In the rows, zero is written as 128.
Where one turn sends some rows of the set: a few examples, then the rows asked:
z863: [104 113 122 134 149 130 124 168 117 138 155 159 153 123 165 135 153 166
 102 133 144 151 133 135  99 107 125 133  98 117]
z11: [120 112  99 130 125 126 112 145 140 108 114 137 170 101  81  91 145 135
 124 141 138 104 103 132 142 119  98 115 128 119]
z410: [133 155 171 119 114  83 126 136 109  75 137 155 117 133 110 128 100  97
 162 120 140 103  90 113 142 118 136 123 158 112]
z676: [145 141 151 165 115 104 129 109 108 110  81 125  75 141 123 128 125 110
 127 124 141 125 140  98 172 108 132  99 115 154]
z150: [120 124 132 123 162 126 125 176 104 144 145 152 151 120 162 155 154 156
 110 156 141 147 133 153 101 108 124 126 107 122]
z501: [140 142 187 118  74 132 165 132  84 121 114 129 125 149 144 141 141 151
 143 164 133 150  89 132 158 134 123 128 152 112]
z331: [136 134 177 132  75 136 140 147  96 120 124 138 128 149 141 146 116 147
 169 173 138 140  85 122 162 123 138 119 161 100]
z199: [141 144 163 131 110  87 125 143 100  70 146 139 104 144 106 123 111  88
 142 115 140 107 100 114 144 122 128 117 165 110]
z436: [130 144 107 162 160 107 116 118 157 133  95 136 117 130 110 150 126 131
 157 116 138 123 117 134 158 134 155 122 149 163]
z877: [139 138 150 167 122  91 125 114 102 115  88 118  79 152 133 131 133 114
 115 126 137 125 133 100 182 114 151  99 121 144]
z79: [130 143 109 172 158  95 137 113 153 122 102 139 121 126 135 163 125 125
 152 112 150 104 112 148 165 132 155 123 128 153]
z308: [123 120 120 116 139 115 112 169 106 142 157 152 151 132 163 137 160 155
 107 129 140 155 123 147  91 117 129 128 102 106]
z588: [129 145 157 128 108  94 117 147  94  62 146 148 113 132 108 122 123  94
 137 126 134 104  90 105 140 135 127 108 164 122]
z203: [ 73 147 155 105 116 105 163 150 136 148 141 166 116 120 152 135 173 160
 147 129 152 138 146 148 144 138 142 124 129 121]
z121: [148 129 126 141  64 158 135 118 119 140 125 128 128 124 149 154 145  92
 115 133 112 133 128 130 128 123  81 117  99 121]
z664: [144 113 116 140  65 155 135 139 107 118 108 122 135 114 152 151 143 116
 126 140  86 132 119 114 132 114  84 121 105 115]
z727: [110 138 150 169 127 178 117 136 134 137  94 138  99 166 144 139 147 139
 128 113 127 133 143 157 147 119  86 141 103 103]
z154: [143 132 131 149  70 158 123 136 113 130 124 133 134 128 157 164 130 110
 119 128  90 139 117 127 146 135  80 101 100 122]
z962: [135 147 163 124 106  92 128 145 110  80 132 159 111 147 113 120 106  96
 156 120 134 100  83 114 133 115 121 111 176 111]
z627: [ 95  99 161  97 133  88 130 105 137 120 131 142 144 106 139 108 110 148
 134 133 124 106  77 117 104 126 108 126 156 102]
z254: [117 114 100 124 118 133 131 125 144 104 123 137 153  95  82 101 139 129
 113 141 136  94 111 149 136 104 101 124 118  95]
z514: [148 134 143 159 113 105 119 115 105 111  97 119  65 147 144 130 140 128
 134 134 149 112 141 101 177  97 135 102 117 152]
z888: [128 127 162 159 112 105 116 110  94 124  74 114  73 130 135 134 130 128
 132 117 152 124 131 106 189 109 139 103 127 131]
z100: [123 155 134 185 127 159 130 134 110 133  98 138 114 162 153 136 143 146
 118  82 137 129 140 163 132 109  91 141 108 116]
z234: [112 112 148  94 129 100 130  98 137 140 134 136 160  87 127 122 104 158
 130 139 121 124  90 124 102 118 107 122 160 113]
z989: [ 88 156 174 128 129 104 147 136 130 153 142 174 111 122 155 150 179 163
 160 135 151 115 126 140 141 151 140 131 145 115]
z833: [110 118 126 123 146 122 126 172 111 146 156 145 146 122 169 142 149 163
  99 145 132 139 127 120  83 105 130 120 110 109]
z566: [ 88 112 143  86 135 104 134 112 142 124 125 148 145 103 145 104 118 147
 141 123 117 113  82 114 100 129 113 141 160 104]
z380: [130 117  76 123 135 127 112 134 128 111 119 143 139  96  97 104 130 114
 112 139 131  95 109 145 151 107 102 108 126 114]
z383: [ 97  94 161 104 132 110 135 113 129 121 136 141 163  92 132 115 110 148
 136 148 127 119  86 110  97 119 113 130 150  94]
z935: [110 123 128 126 143 136 134 177 108 133 157 142 147 119 168 142 154 161
 108 126 147 145 146 135  89 113 129 134 106 107]
z584: [120 145 145 173 133 165 121 146 128 146 101 133 110 163 157 131 143 149
 123  85 135 137 140 155 119 115  83 134 106 119]
z77: [138 156 174 130 101  93 120 156 116  77 130 141 113 128 110 127 108 102
 150 107 132  85  86 118 143 134 131 123 158 108]
z709: [137 153 162 127  93  86 145 148 117  76 157 152 111 129 108 126 106 107
 153 106 121 113  84 119 145 126 129 111 155 116]
z503: [ 92 136 156 128 125  98 161 140 135 154 154 172 114 106 164 154 174 166
 139 124 168 129 142 138 155 139 129 126 128 119]
z892: [114 129 148 174 120 162 122 126 120 151  99 130 103 158 158 127 136 136
 114  84 136 143 139 156 141 129  87 138  99 121]
z40: [ 91 108 152  97 132  98 127 114 133 124 124 132 154  90 134 111 119 159
 140 146 132 104  84 108  91 115 112 125 140 105]
z256: [112 148 158 170 121 167 129 139 126 155  95 140 106 163 154 136 145 139
 113  87 133 149 140 145 144 117  96 127  99 119]
z909: [104 135 148 169 137 166 143 129 122 158  91 127 104 169 144 142 147 141
 110  94 125 129 133 158 132 120  89 125 111 114]
z634: [141 139 185 113  85 125 154 154  95 114 117 139 122 149 130 129 139 138
 173 178 136 145  85 136 148 116 140 131 146 113]
z81: [ 93 100 145 110 128  91 139 112 131 118 133 123 144  86 137 106 110 157
 140 149 124 128  96 111 101 131 111 129 166 104]
z517: [119 145 102 165 154 107 117 126 155 129 119 138 108 114 112 148 140 138
 154  94 158 123 109 157 150 131 164 127 135 149]
z545: [145 120 150 164 110  98 130 120 124 112  90 124  70 135 118 129 148 125
 132 125 143 120 135  87 185 118 142 112 107 139]
z710: [120 120 127 132 138 132 136 161 102 157 148 143 138 112 171 133 158 156
 106 145 135 145 123 128  78 108 142 123  98 112]
z669: [134 133 159 162 115 101 123 115 101 120  75 104  70 144 131 129 127 131
 127 120 143 128 145 107 172 113 140 109 105 141]

z888 -> z588
z709 -> z234
Now these:
z909 -> z514
z676 -> z410
z503 -> z154
z664 -> z517
z892 -> z877
z121 -> z79
z669 -> z199

Where one turn sends some rows of the set: a few examples, then the rows asked:
z610: [150 131 151 152 103 123 157 115 135 152 134 104 160 132 143 141 165  92
 110 101 111 179 161 148 146 134  93 125 142 112 183 171 123]
z129: [148  88 129 170 126 132 130 117 137 106 117 129 153 145 140 153 133  84
 109  87 102 144  90 212 150 157 112 141 109 130 116 188 155]
z936: [124 117 161  81  90  81  60 111 126 122 166 117 107 149 112 126 105  96
 119 100 131 173 110 185 143 156 129 107 139 104 151 163 155]
z336: [144 109 196 136 121 134 107  98 127 124 157 100 159  91 140 155  96 101
 100 126 105 171 144 152 167 147 138  69 152 102 145 146 106]
z206: [140 110 142 107 141  96 128 121 131 118 159 137 140 118 220 105 110  75
 101  91  95 160 148 129 153 156 119 119 147 156 140 133 124]
z759: [117 141 157 117 125 123 141  82 120 131 142 135 158 148 145  79  94 131
 140 134  91 137 130 175 169 182 142 100 140 128 139 168 153]
z400: [158 146  96 116 108  90  98 119 159 110 129 119 118 136 139 132 105  51
 132 123 118 214 113 131 148 131 146 135 149 105 148 141 112]
z715: [145 117 126 132 126 110  95 113 135 155 161  83 152 116 206 108 109  96
 122 150  85 165  78 150 151 154 145 113 135 103 129 160 136]
z690: [148  84 140 161 112 127 117 127 140 137 139  99 138 127 147 158 129  67
 105  91 100 142  88 196 148 121 115 118 103 119  98 177 166]
z551: [131 111 163 124 144 101 141 117 131  87 136 124 120 123 115 119  91  83
 130  91 135 141 151 165 160 146 134 128 149 114 146  82 133]
z838: [166 125 156 120 134  90  82 109 114  91 126 132 146 138 105 104 105  72
 108 143 122 159 111 143 126 174 134 146 141 115 110 174  92]
z901: [124 103 127 139 116  97 130  98 138 144 175 165 145 132 160  92 132  57
  77 128  90 166  89 164 147 106  88 115 136 122 123 164 142]
z997: [153 102 172 141 114  84 169 147 155 144 116 138 116 104 123 120  90 115
 145 105  93 197  78 163 171 149 116 130 143 121 162 175 135]
z387: [153  67 111 158  97 113 112  96 140 129 147 175 149 143 137 132 128  90
  66  99 108 155 112 183 155 152  88 109 170 121 157 147 118]
z292: [157  97 147 112 118 104 161 117 123 116 135 159 126 158 170 122 110 103
  96  85  97 193 159 174 132 135 145  86 182 127 132 120 134]
z496: [170  97 141  95 133 117 151 111 181 113 148 100 122  94 135 132 100  49
 100 120 114 184 124 135 155 174 143  97 172  80 131 173 135]
z783: [160  96 148 137  90 123 101 116 136 135 113 143 124 122 114 169  97  87
  98 115  92 153 141 196 163 142 134 104  93 152 136 198 121]
z356: [144 123 126 156 114 129 153 105 116 162 137 106 136 128 138 100 149  98
 132 104 102 158 167 148 146 119 102 139 144 120 172 175 148]
z27: [158  93 160 148 106  83 150 155 159 172 114 113 119  83 136 115  89 116
 121 110  92 166  85 147 143 170 119 127 131 125 160 156 129]
z328: [138 111 150 130 106 112 120 113 140 135 125 138 123 126 134 128  97  77
 102 132  87 155 135 198 157 143 129 120  63 149 128 214 136]
z730: [136 107 159 137 102 101 120 120 134  80 154 113 117 138 142  98 150  96
  93 147 146 184 120 190 148 152 145 124 111 102 111 112 136]
z637: [129 126 142 110 102 126  86 106 118  93 130 125 109 131 147 152 140 106
 108 128 124 138  93 147 167 147 129 152 175 162 119 134 145]
z735: [173  79 127  97  89 110 141 130 147 121 176 111 143  77 109 133  93 102
 110 126 130 135 112 165 152 108 141  92 132 132 135 175 120]
z187: [140 101 126  81 113 106 174 113 153  88 152 138 156 112 123 120 100 123
 100 136 118 142  99 191 140 159 122 130 123 140 161 204 122]
z999: [152 127  99  88 134 118 142 108 163 123 148 142 128 108 130 104 117  83
 143  99 106 163 104 163 142 201 163  97 160 121 164 168 167]
z215: [159 109 137 163  91 124 127  86 139  98 135 130 151 146 156 136  94 135
 120 103 104 211 103 184 162 170 149 116 185  93 135 173 139]
z235: [131 129  83 110  96  89 101 105 164 115 119 109 100 147 144 116  92  86
 106 115 115 195 127 153 119 171 138 149 148  99 165 142 138]
z171: [106 153 178  95 136  95 148 119 144 108 133 120 138 129 134 137 109  76
 114 102 122 132 120 148 138 152 125 126 142 132 138  94 138]

z690 -> z783
z838 -> z730
z292 -> z999
Now these:
z735 -> z387
z336 -> z215
z610 -> z997
z400 -> z551

Where one turn sends some rows of the set: a few examples, then the rows asked:
z389: [115 141  78 102 108 103 187  86 142 144 112 113  95 139  86 101 115 115
 119]
z247: [145 109  48 120 100 110 122 100 129 107 154 108 153  94 114  99 172 153
 119]
z53: [140  65 140 137 110 102 166 104 142 157 136  95 141 124 104 101 123 142
 116]
z842: [148 115 121 130 116 121 182  98 146 173 123 111 132 139  81 101  89 129
 132]
z659: [142 137  66 124 116 136 126  81 134 120 112  92 146  90 114  92 129 142
 182]
z778: [103 114  91  96 107  80 174  84 144 136 113 105  90 138  99  95 148 117
 119]
z946: [154  77  53 143  98 103 120 102 131 162 150  97 163 152  85  92 101 107
 128]
z881: [153 128  46 132  95 109 127  86 126 119 154 100 171  94  92  83 147 150
 124]
z276: [130 155 127 144  97 115 130 101 121 131  87  99 157 171 106  95  99 143
 113]
z748: [125 162 124 132 104 106 127 105 127 139  76 108 140 179 107 102 113 134
 118]
z222: [132 118 109 132  91 111  64 127 134 118 124 107 145 133 116 112 158  99
 107]
z68: [142  56  53 123 106 100 114 122 139 151 144 107 132 158 112 112 140 107
 127]
z954: [142 120  44 103 108 101 122 118 137 120 133 119 131  99 117 112 185 141
 122]
z539: [117  83 109 133  89  76 168 101 126 137 131  86 135 101 103  93 129 139
  82]
z18: [148  87 130 140 109 116 177 102 141 165 134 102 147 125  91 100  95 140
 117]
z794: [146  54  57 138  98 104 115 109 131 147 155  99 153 153 101 100 120 113
 125]
z162: [147 119  71 128 113 133 123 125 131 127 100  98 143  68 132 115 136 147
 152]
z457: [145 141  98 146  87 140  80 106 128 115 137 107 164 136  94 105 113 102
 112]
z950: [149 101  44 117 110  91 121 121 144 182 121 116 133 162  84 105 116  89
 138]
z889: [103  85 104 112  97  66 163  90 136 132 122  91 110 120 110  92 156 130
 100]
z717: [151 167  38 109 107  92 129 107 138 154 115 118 147  97  80  93 151 127
 132]
z237: [143  79  48 112 111  94 115 127 144 168 127 116 122 163 103 114 137  95
 133]
z71: [130 131 133 150  94 116 126 101 116 120  99  93 163 165 118  97 107 151
 105]
z571: [130 109  95 138  88 100 182 104 122 143 129  95 139 101  90  98  94 138
  80]
z106: [118 124 134 130 103 101 118 115 127 119  86 103 134 173 134 108 145 144
 110]
z409: [145 148  40  98 111  92 124 122 143 144 116 124 129 100 101 107 176 129
 128]
z30: [117 147 128 123 106 101 123 112 130 130  75 106 130 180 122 106 135 134
 118]
z591: [121 116 138 143  94 108 120 108 119 114  99  95 150 166 131 104 131 153
 103]
z469: [139 133  78 120 114  94 113 105 137 148  86  87 147  75 117  91 151 134
 171]
z140: [129  94 129 106 125  95 169  99 159 166 114 112 103 150 100 103 143 122
 142]
z132: [155 156  41 124 100  99 131  90 129 143 136 105 170  93  78  81 136 138
 130]
z38: [153 101  48 132 103  96 122 109 137 180 133 105 153 156  75  96  99  96
 135]
z343: [129 140 104 120  98 103  66 118 143 130 110 110 136 144 106 105 160  87
 121]
z82: [144 123  77 124 112 106 116 125 135 144  87  94 145  64 127 108 148 141
 157]
z609: [138 140  72 119 115 109 120  83 137 135  97  87 147  87 110  84 142 134
 185]
z691: [133 162  97 122  98 113  72 103 143 133 112 111 140 151  89  99 139  82
 133]
z619: [130  67 139 119 118  89 162 106 152 157 126 101 119 136 110 103 147 132
 130]
z411: [138 117 119 110 124 110 180  98 157 174 114 116 111 151  84 101 113 119
 144]
z317: [141 119 105 145  86 131  71 121 128 109 137 104 160 129 112 110 133 107
 101]
z554: [147 125  66 126 115 148 128 102 129 116 112  99 145  82 125 108 128 148
 166]
z218: [140 162  94 134  93 134  81  97 136 126 125 109 156 148  86  97 116  91
 126]
z454: [127 138  80 122  99 114 190  96 129 147 120 109 121 120  80 102  87 127
  98]

z247 -> z881
z218 -> z691
z609 -> z469
Now these:
z53 -> z18
z778 -> z889
z276 -> z748
z38 -> z950

Where one turn sends some rows of the set: a few examples, then the rows asked:
z606: [103 206 157 136 173 119 137  70  67 131 146  92 140 119 140 101  86 111
 135 132 137 109 138]
z507: [120 197 110 194 133 128  99  94 125 102 106  84 139 104 110 111 120 158
 138 177 179 101 120]
z644: [161 178 154 142 142 124 119  25 133  87 122  46 167 123 127 155 121 101
 145 129 171 115 136]
z867: [125 218 122 165 138 140  94  63 113 140 125  97 116 116 151  86 127 150
 118 164 172  96 123]
z78: [156 167 187 125 161 136 120  83 102  89 128  73 126 139 134 117 108 120
 157 102 175  66 151]
z12: [122 196 185 154 142 147  98  64 111  74 136  38  71 117 150 108 145 161
 124 128 140 118 131]
z831: [ 74 201 137 168 166 111 128  92  98 127 158  99 137 100 116 128 102 123
 119 161 120 127 118]
z628: [116 181 165 147 159 171 114  37 116  82 106  54 141 134 138  98 108 116
 168 143 121  99 133]
z896: [107 191 152 165 135 119 120 106 125  97 158  60  83 118  93 151 133 150
  78 162 147 126 115]
z96: [146 168 175 173 125 120 110 117 143  65 127  47 119 127  88 137 114 145
 130 155 185  81 132]
z613: [126 202 164 143 154  85 127  39 119 123 177  67 139 108 142 154 119 103
 105 133 147 137 133]
z342: [154 201 145 157 114  99  97  47 140 101 141  66 142 101 150 133 129 137
 129 151 204 131 118]
z481: [131 174 129 159 182 123 131  81 147 109 131  93  91 164 137 111 104 174
 148 143 157 122 146]
z880: [157 166 148 151 165 101 121  49 165 118 160  75 133 151 137 175 119 132
 136 133 164 134 133]
z855: [112 198 190 134 152 150  89  65 105 134 174  83  98 121 160 123 137 120
 111 129 124  96 115]
z648: [138 181 151 117 129 146 106  86  91  86 119  85  99 120 147 108 125 156
 147 121 194 125 113]
z490: [160 177 162 155 177 142 106  90 103 144 149  79  98 162 135 155 129 146
 118 112 147  82 139]
z853: [133 195 190 206 168 127  96  85 110 113 141  38 118 145 156 117 102 165
 165 149 125 102 143]
z705: [108 165 133 187 191 118 131  90 162 104 139  85 120 147 101 144 107 148
 140 156 123 101 147]
z485: [ 94 197 180 210 148 116 101  95 117  80 138  43 140  97 126 114 102 147
 159 168 124 112 129]
z194: [109 161 202 152 148 139 111  94 154  94 169  60 125 136  99 158 113 105
 120 154 116  85 119]
z236: [ 99 182 185 136 106 136 106 106  96  74 145  60 137  95 106 134 107 117
 133 159 157 126  89]
z273: [142 197 182 182 136  99  99  51 120  97 159  24 134 112 154 160 124 141
 139 143 150 154 123]
z425: [107 169 141 157 157 153 117  68 132  90 110  88 175 118 103 122 103 100
 164 157 137  82 126]
z97: [135 170 136 138 133 147 115 103 110 122 133  89 143 132  81 164 120 109
 104 151 168  87 105]

z12 -> z855
z481 -> z628
Now these:
z194 -> z97
z273 -> z613
z425 -> z507

